Each row is where one point has got to under a steady rotation. How many steps took it there?
The counts run from 0 to 1152.
113 102  88 105 121  68 120  99  99  96  84 101  92 111 104 104  80  88  93  97  83 107 125 101  90 113 107  94 115  80  82 100 : 610
 99  95  96  96 112  85 112 102 108 118 114 125 115 121 105  98  60 113 102 103  95 103 122 106 116  99 107 105  97  85 104  87 : 126
 93  93 105 104 128  96 102  99 119 109  78 108 112 123  97 110  87  98 116  81  93  96 105  85 128  70 101 105 100  86 100  94 : 301
 98  93  88 102 113  93 116 103 112 116  82 111 119 124 115 100  80 105 118  87  92 109 107  90 117  86 101 107  89  97  82  83 : 1083
107 109  89  97 107  89 125 101 105  87  84  90 112 122 110 101  80  92 105  82  75 116 111 103  95  91 104 101 101  80  71  94 : 813
108 103 109  90 114  96 114  99 103  99  90 105 119  97  91 120  70  82  93  90  93  88 130  92 117  98 120  97 105  96  86  99 : 67
107 101  82 110 115  85 112  95  96 109  93 100 117 130 100 116  76 107  97 104  85  95 117 116  98 103 103  93 112  79 111  88 : 0
 92 106  90 105 122  86 108  97 138 128  97  98 107 104  98 112  91  97  96  86  84  99 113  95 118 108  96  99 111  86  88 100 : 494
 98  93  91 102 123  93 108 107 135  99  98 123  84 114 100  96  82  85  88 101  78 106 124  95 112  95 120 107 102  89  93 108 : 84
104 108  92  99 122  90  96  97 121 125  95 117 106 117  91 121  85  96 100 104 104  85 115 111 124  94 107 100  87  82 109  85 : 909
103 107  93 101 132 109 105  98 144 105  83 107  95 106  99 110  93  81 109  93  82 103 121  93 108  90 119  93  99  92  92  97 : 86
106  86  99  98 118  84 110 100 105 123  98 110 111 113  92 110  60  93  89  95 110  84 108  91 117 100 102 108 112  81 103  92 : 326
 97 100  77 100 117  80 107  88 115 128  95 106 109 118 104 108  68 104 108  97  81  95 105 101 116  97  84 101 104  80  91  96 : 507
 92  90  87  87 119  95 117  83 121 118  90 110 120  96  95  97  76 103 103 100  98 110 124  97 123  96 103 103  91  84  79  99 : 891
 94 109 105 102 130  79 102  96 118  98  89 104 113 112  99 132  94  98 101  89  84  80 125  96 118  95 115  93 110  92 106  98 : 448
109  96  94 106 125  81 101 102 117  97  75 113  92 126  92 112 102  83  88  84  77 100 125  89 110  88 104 100 114  86  97 107 : 1010
111 105 103  97 121  94 109 100 122  89  90 103  92 111  80 108  93  86  72  91  86 109 127 106 106  95 112 105 110  72  95 110 : 615
105 102  88 102 134  88 115  99 128 119  98  93 100 102  86 117  72  90  94  99 107  86 106 103 105 110 106  98 104  76 104  89 : 336
 93  89  96 102 129  99 111  99 126 103 105 103 100 114  89 107  67  99  79  99 100  87 101 103 123  87 112 109 102  77 115 100 : 717
108  98 103  92 112 102 109  97 101 102  85 107 120 108  96 119  63  82  99  95  85  93 124  87 112  92 117 100 104 101  78 102 : 68
 97 102 111 107 119 106 101  94 109  95  76  87 109 115  89 118  74 109  82  91 100 108 107 103 122  77  97 106 108  73 105  88 : 571
109 103  96  95 112  83 121 106 127 108 109  99 113 117  93 108  81  83 104  69  87  93 108 102 102  97 113 101 114  75  95 100 : 280
102  79  80 105 121  88 113  99 111 104  95 122  93 125 102  96  62  95  90 111  96  93 109  96 112  89 117 114  94  90  94  93 : 330
 99 102  94  91 105 100 117 103 128 102 112 123 101 108 102  92  80  90 109  84  95 108 127 107 110  92 128 112  98  83  83  88 : 1063
101  96  83  99 131  92 122  93 126 111  85  95 111  95 108 106  72  88 116  92  91  99 118  89 101 103 115  92 101  95  82  97 : 868
105  96  92 119 124  83 114 114 111 100  85  97  79 120 100 102  71 101  85  98 106 106 109  96 102 101 107 113 109  76  89  76 : 1131
 99  97  93 107 129  97 110  87 100  99  73  93 122 125  98 120  80 106 100 104  87 103 105 108 108  80  96  94 103  78 115 100 : 967
100 104  87  94 118  67 119  88 110  89  90  97 102  95  99 102  87  98  96  94  86 113 135 105 104 101 110 100 106  76  75 104 : 1016
114 124 100 100 114 100  97 100 103  96  84  92  98 119  90 121  72  88  96  94  88  97 107 117 105  82 103  98  98  68  95  88 : 785
102 109  91 107 118  87 111  99 104  94  66 102 101 104 113 107  85  97 103 100  79 120 132  91 106  95 105  95 101  94  69  96 : 622
100  94 101  97 120  96 111 102 137 115  98 110 108 106  84 105  90  83  87  80  99  97 122  85 122 102 110 108 115  87  97 103 : 876
 86  86 100 107 109  88 116 102 113 101 100 110 106 122 102 100  66 111  93  92  94 101 103  93 126  78 104 124  97  83  80  92 : 702
 94  90  87 108 124 110 108 102 119 107  87 110 101 131  96 118  81  98  97  99  99  85  99 104 117  70 115 111  91  86 105  84 : 1111
103 101 102  99 106 113 110 106 116 105 101 105 123 121 102 111  65  87  98  82  72  96 112  93 112  92 113 101 120  90  99 100 : 269
119 113 100  96 110  89 109 101 106 103 101  97 113 118  84 120  70  84  80  93  86  97 116 117 102 102 103  97 109  68 108  99 : 787
102  98  90  98 125  75 121  91 105  95  96 107 125 110 100 121  82  98  93 104  82  89 125 102 111 102 118  93 101 100  90 112 : 57
101 109  88  96 120  93 111  95 105 104  98 106 116 123 115 107  62 100 109 103  62  99 118  99 104  97 104  93 105  96  97 110 : 260
 98 111  93 103 123  79 104 100 129 130 102  96 109 112  87 120  84 102  86  94  92  91 107 100 125 106  92 103 100  84  91  96 : 899
